Here are some points, one per row:
[ 2.17  0.27 -2.42  0.79 -1.33  0.09 -0.19 -0.71  0.16 -0.11  0.97  0.81 -0.44 -0.88  0.53  0.96
 -0.88 -0.17 -0.58 -0.71  0.94 -0.64  1.34 -1.19]
[ 1.32 -0.23  1.18 -1.04  0.79 -1.56  0.08 -0.34  0.01 -0.46 -0.10 -1.52 -0.71 -0.61 -0.74  0.42
  0.76 -1.19 -0.13  0.06  1.55  0.91  0.10  1.31]
[-0.57 -0.10  0.97  0.67  1.85 -0.14 -0.14  0.26  0.24 -0.56 -0.70 -0.26 -1.45 -1.11  1.28 -0.75
 -2.12  0.95 -1.29  0.42  0.12 -1.01  0.91 -0.28]
[-0.25  0.62  1.96  0.25  0.17  1.24 -0.38  0.63 -1.02  0.39  0.61  1.90 -1.26  1.44 -0.79  1.09
 -0.15 -0.67  1.17  0.74  1.47 -0.21  0.31 -0.32]
[-0.93  1.46  0.63 -0.07 -0.99  0.34 -1.01  1.37  0.88  0.46  0.19  1.03 -0.40 -1.47 -1.24  0.09
  0.65 -0.06 -0.37 -1.37  0.24 -2.05  1.17  1.28]
[-0.37  1.33  0.70  1.21 -0.03  0.43  0.28  0.53 -1.11  1.17  0.43 -0.70  0.58  0.31 -0.02  0.41
 -0.12 -0.52  0.17 -0.29  0.40 -0.04 -1.11 -2.46]
[ 0.16 -0.28 -0.04  1.13  0.52 -0.32  1.01  0.28  0.13  0.56 -0.75  1.50  0.38  1.35 -0.82  1.21
 -1.00  1.35 -0.57  1.32 -0.31 -0.82  0.95  1.01]
[ 1.56  0.36  1.76  0.51 -0.67  0.33 -1.05 -0.02 -1.22  0.77 -1.70  1.14 -0.24 -0.20  0.25 -0.51
  0.72 -1.31 -1.18  1.77 -0.91  0.88  0.52 -0.47]
[-0.38 -0.28 -0.41  0.74  1.71  1.21  0.09  0.07  2.80  1.98  1.36  1.16  0.42  1.16 -0.14 -0.94
  0.18 -0.11  1.32  1.34 -0.35 -0.27  0.14 -1.52]
[-1.87 -0.78  0.08  0.57 -1.18  1.81 -0.36 -0.68  0.03 -1.50  0.55 -1.34 -0.27  0.82 -0.76 -0.45
  0.36  0.03 -0.19 -0.42  0.96  0.15  2.73  0.34]
[ 0.10 -2.70 -0.30 -1.31  0.61 -1.38 -0.53 -1.33 -0.41  0.41 -0.06 -0.09  0.65 -0.12 -0.21  0.30
 -0.95 -0.44 -0.64 -1.11  1.30  0.10  0.48  1.95]
[ 1.38 -1.18  0.47  0.32 -0.31 -1.76 -1.30 -1.42  1.46 -0.03 -0.72  0.28  0.42  1.42 -0.36  1.23
 -0.39  1.21  0.83 -1.15 -0.78  1.90  0.57  0.48]
[-0.68  0.61 -0.11  0.43  1.17 -0.65 -2.15 -0.56  0.09 -0.25 -1.13 -0.92 -0.18  0.45  1.21 -0.97
  0.22 -0.20 -0.47 -0.08  1.14  0.51 -1.49  0.31]
[-0.64 -1.89  0.40 -0.14 -0.41  0.06  0.57 -0.46  0.40 -0.78  0.56  0.55 -0.41 -1.62  1.02 -0.02
 -1.71 -0.94 -0.73 -1.08 -2.04 -0.94 -1.50 -1.39]
[ 0.28  0.80  1.08 -0.22 -1.29 -0.66  0.44  0.79 -1.39  1.28  0.25 -0.15  1.04 -1.12 -0.80 -0.12
 -0.57  1.17 -1.63 -0.42 -0.84  1.17  1.54 -0.49]
[ 0.66  0.64 -0.01  0.68  0.97 -1.62  0.93  1.60 -0.40  0.13  1.11  0.28 -0.29 -0.89  1.43  0.10
  0.02  0.41 -0.13  1.33  0.27 -1.11  0.48  1.69]
[ 0.81  0.01 -0.99 -0.52 -0.14 -1.17  0.05  0.11 -1.12 -0.59 -0.65  1.03 -0.40  0.30 -0.52 -1.59
  0.87 -1.16  1.68  0.87 -0.03  0.38 -0.42  0.38]
[ 0.93  1.93  0.07 -0.73 -0.16 -0.97 -0.99 -0.20  0.99 -1.23 -1.76  0.69  0.22 -0.32  0.67 -0.11
  1.28 -0.19  1.13 -0.28  2.05 -0.56  0.00  0.50]
[-0.20 -0.29 -0.21  0.13 -0.42  0.58  1.20 -0.74  1.78 -1.20  0.05  1.21  1.09  0.84 -1.20  0.70
 -1.54 -0.29 -1.06 -0.18 -1.29  0.40  0.21  0.56]
[-0.15  0.71 -0.42  1.83  0.20 -1.01  0.94  0.26  0.31  1.41 -0.10 -0.99  0.25 -0.92 -0.03 -0.88
 -1.11  0.60 -0.27  1.14 -0.87  0.05  2.36  0.57]
[-0.71  2.43  0.65 -2.30 -0.28 -0.38  1.66 -1.69  0.84 -0.82  1.55 -0.81  0.26  1.90  1.01 -0.95
  0.34 -1.75 -1.54  0.53 -2.60 -0.64 -0.34  0.38]
[-2.48 -2.29  0.19 -0.01  1.66  0.35 -1.08 -1.47 -1.65  1.76  0.39  0.70  0.74  0.44  0.51 -0.86
  1.41  0.31  1.70 -0.90 -0.25  0.04  0.46  0.93]
[-1.78  1.09 -1.33  0.49 -1.78  0.42  1.20 -0.64 -0.35 -1.29  0.79  0.20  1.12  0.70  0.89  1.31
 -0.38  0.36  0.99  1.73  1.62  1.22  0.22 -0.06]
[-0.58 -0.30 -0.97 -1.72 -1.24  0.81 -1.26  1.26  0.79  1.98 -2.33 -2.94  1.21  0.39 -0.70  1.55
  0.69  0.08 -0.24  0.85 -0.36  0.44 -0.53 -0.97]
[ 0.61 -0.15 -1.42 -1.17  0.75 -0.42 -0.25  0.42 -0.05 -1.44 -0.97  0.39  0.67 -0.59 -1.94 -1.06
 -1.18  0.67  0.96 -0.11  1.16  1.28 -0.75 -0.67]
[ 0.56  0.16  0.04 -0.79 -0.90  1.66  0.92  1.49  0.55 -1.69 -0.78  0.53  0.44  1.16  1.14  1.12
 -1.24 -1.36  1.67 -0.07 -0.78 -0.37  0.30  0.78]
[-0.20 -0.71 -0.28 -1.15 -1.91 -1.46  2.98 -1.08  0.33  1.85  0.12  0.81 -0.85  0.52  1.90  1.03
  0.99  1.70 -0.60 -0.77  1.31  0.23 -0.04 -0.34]
[-0.08  0.63 -0.95  0.16  0.43  0.54  0.01  0.36  1.20  1.49  1.00  0.77 -0.62 -0.23  0.98 -0.17
 -1.50  1.34 -0.18  0.54  0.33  1.05  0.18 -0.67]
[-0.72 -0.59 -0.09  0.53 -0.64 -1.51 -2.09 -0.57 -0.28 -0.21  0.72 -0.48 -0.25  0.41 -1.23 -0.65
  1.18 -0.09  0.22  1.25 -1.07 -0.62 -0.86 -1.98]
[ 0.24  0.96 -0.39  0.68  1.28  0.20 -0.34 -0.04  0.99  0.78 -1.67 -0.53 -0.81 -1.52  0.37  1.79
  2.48 -0.42  0.89 -0.47 -1.44  0.40  0.03  1.23]
[-1.11  0.62  0.70  0.86 -0.93  0.07 -0.23 -0.75 -1.35 -1.39  0.41  0.68  0.04 -1.34  0.12  0.17
 -0.56 -0.63  1.10 -0.89  0.71 -0.80 -0.73 -1.57]
[-0.31 -0.52  0.82  0.19 -1.71 -1.57  0.44  1.53  1.98  1.12 -0.88 -1.67 -0.34  1.42  0.48 -1.41
 -0.02  1.41 -0.31 -1.30  0.36 -1.87 -0.77 -1.41]
[-0.29 -0.73 -1.69  0.06  0.84 -1.29 -1.50 -1.46 -0.14 -0.87  0.03  0.51 -0.72 -0.46 -0.37  0.91
 -0.61 -0.29  0.76  0.64 -0.54  0.28  0.72 -0.09]
[ 0.33  1.56 -0.19  0.20  1.19  1.41 -0.88 -0.58 -0.62  0.45  0.35 -0.76 -1.03  2.10  0.66  0.43
 -1.09  0.06 -0.60 -2.42 -1.13  0.74 -0.92  1.32]
[-0.01 -0.62  0.43  0.23  1.35  0.41  1.45  1.38  0.77 -0.12 -0.31  1.38 -0.12  0.42 -0.55  1.82
  0.97 -1.63 -1.54 -1.20  1.58 -0.32 -0.48 -0.60]
[-1.26 -0.33 -0.22 -0.78  0.79  0.31  0.78 -1.02 -0.36 -1.51  0.58 -0.21 -0.26  0.04  1.17  0.92
 -0.25 -0.47 -1.66 -1.03  0.52  0.31 -0.15 -1.47]
[-0.73  1.50 -0.66 -0.15  1.46 -1.44  1.10  1.92 -0.42 -0.49  0.16 -0.82 -0.51  1.66 -0.76 -2.02
  0.20 -0.31  0.76 -2.50 -0.30 -0.27  1.91 -1.02]
[ 0.26 -0.89 -0.61  0.02 -1.16  1.07 -0.43  1.08 -1.60  1.30  1.14  0.41  0.32  0.51  0.08  1.21
  0.24 -0.44 -1.57 -0.78  0.31  0.68  0.15 -1.05]
[-0.47 -0.89  0.09 -1.78 -0.75 -1.35 -1.11  1.05 -0.32  0.37 -1.05  0.72 -0.49 -0.79  1.18 -0.05
  0.11 -2.11  1.16  1.07 -0.80  0.63  0.24 -0.45]
[-0.88  0.03 -0.78  0.53  0.35 -1.06 -0.24  1.05 -1.32 -1.12  0.19 -0.06 -0.09  1.95 -1.06  1.08
  0.02  1.74 -1.93  0.81 -1.11 -2.24 -1.68  1.34]
[-0.19  1.02  0.71  0.15  1.21 -1.05  0.94 -2.06  0.25 -1.15 -1.93 -0.96 -0.11 -0.37 -0.77 -0.19
  0.49  0.49  0.75  0.39  1.11  0.89 -1.60 -1.03]
[ 0.83  0.11 -0.49  1.08  0.40  1.19 -0.82  0.62  1.40  0.63  0.51 -0.53  1.10  0.04 -0.04 -1.66
  0.09 -0.25 -1.78  1.08  2.02 -2.37 -0.19  0.13]
[-0.65  0.73 -0.21 -3.03  0.94 -0.60 -0.11  1.93 -0.80 -0.12  1.74  0.70  1.22 -0.64  0.46  0.00
 -0.08  2.94 -0.19  0.90 -1.08 -0.25 -0.59  0.96]
These points spread out most along one direction. How far along it is each point below, from 0 to 99? The average is 50, and the first point in the table lies past the average. One standard deviation of the points above along it is 16.
[ 2.28 -0.34  1.23 -0.38 -1.00  0.80 -0.65 -0.59  1.15 -1.29  0.94 -0.32 -1.03 -0.13 -0.46  0.55
  1.72  0.95  1.53  0.55 -0.97 -0.18  0.30  0.14] -> 39
[ 0.50  0.66 -0.49  1.98 -0.57 -0.56  0.27 -0.57  0.14  1.25  1.18  0.67  1.08  0.06 -0.89  0.46
 -1.03 -0.49  0.58 -0.62  0.60  0.99 -0.90 -0.70] -> 52
[-0.50  0.46  0.93  1.00 -1.10 -0.02  0.16  0.63  1.27  0.04  0.23  0.58  1.20 -0.79  0.55 -1.69
 -0.61 -1.27  0.18 -0.40 -0.32  1.03 -0.57  2.77] -> 50
[ 0.31 -0.40 -1.89  0.13 -0.23  0.59  0.89 -1.46 -0.27 -0.49 -1.70  1.26  0.20 -0.90 -0.49 -0.65
  1.40 -0.20 -0.43 -0.19 -1.89  0.25  0.52 -0.33] -> 40
[ 0.86  0.13  0.31 -0.22  0.69  2.10 -0.80 -0.67 -0.74 -1.04 -0.69  1.09  1.93 -1.37  0.83 -1.31
  1.83  1.60 -2.20  0.01 -0.84  1.60 -0.64  0.06] -> 46
[ 0.38  0.38 -0.09  0.60  0.11  0.48  0.93  1.11 -1.09  0.61  1.39 -0.38 -0.95 -1.20 -0.39  1.58
  0.16 -0.07  1.13  0.68 -0.57 -0.52 -1.29  1.69] -> 56
[ 2.27 -0.17  1.11 -2.30  0.99 -0.57 -0.16  0.04 -0.54  0.13  1.15 -0.30  0.86 -0.50 -1.07 -0.79
  0.38 -1.00  0.66  0.33  1.52  0.36  0.17 -0.44] -> 32
[-0.20 -2.11  1.13  0.21  0.04 -1.27 -0.55  1.24  0.54 -2.15  0.21 -1.04  0.03 -0.83  0.57  0.98
  1.02 -0.28  0.62  0.86 -0.49  0.71  1.06 -0.81] -> 35
[ 0.40  0.69  0.95 -0.24  0.64  1.62  0.57 -1.76 -1.62  0.99 -0.31 -1.28  1.15 -1.13  0.64  1.70
 -1.90  0.83  2.33 -0.24  0.22 -2.60 -0.16 -0.54] -> 52
[ 1.89 -1.77 -0.45  1.22 -0.31  1.48 -0.07  0.33 -1.54 -0.68 -0.56 -1.32 -0.30  1.62  1.29 -1.96
  1.25  0.32  1.08  0.10 -1.30 -0.46 -0.30  0.11] -> 44
[-0.31  0.44 -0.50  1.14 -2.52  1.03 -0.65  0.12  0.35  0.41  0.28 -0.33 -1.48  0.26 -0.26 -1.38
 -0.34 -0.18 -0.82 -1.06 -0.04  0.50 -1.96  1.56] -> 56
[-0.92 -0.94  0.08  1.19  1.68  1.87  0.99  0.22  0.85 -0.75  1.01 -1.51 -0.32 -1.64 -0.87 -0.25
  0.08 -0.38  0.29 -1.24  0.54  1.13  0.06  0.66] -> 49
[-0.68 -0.87 -0.07 -1.89 -0.80  1.30  0.44 -0.83 -0.94  1.59 -1.31 -0.79 -2.30  0.01 -1.72 -1.73
 -0.78  0.36 -0.81  1.99  0.96 -0.10 -0.18 -0.10] -> 47
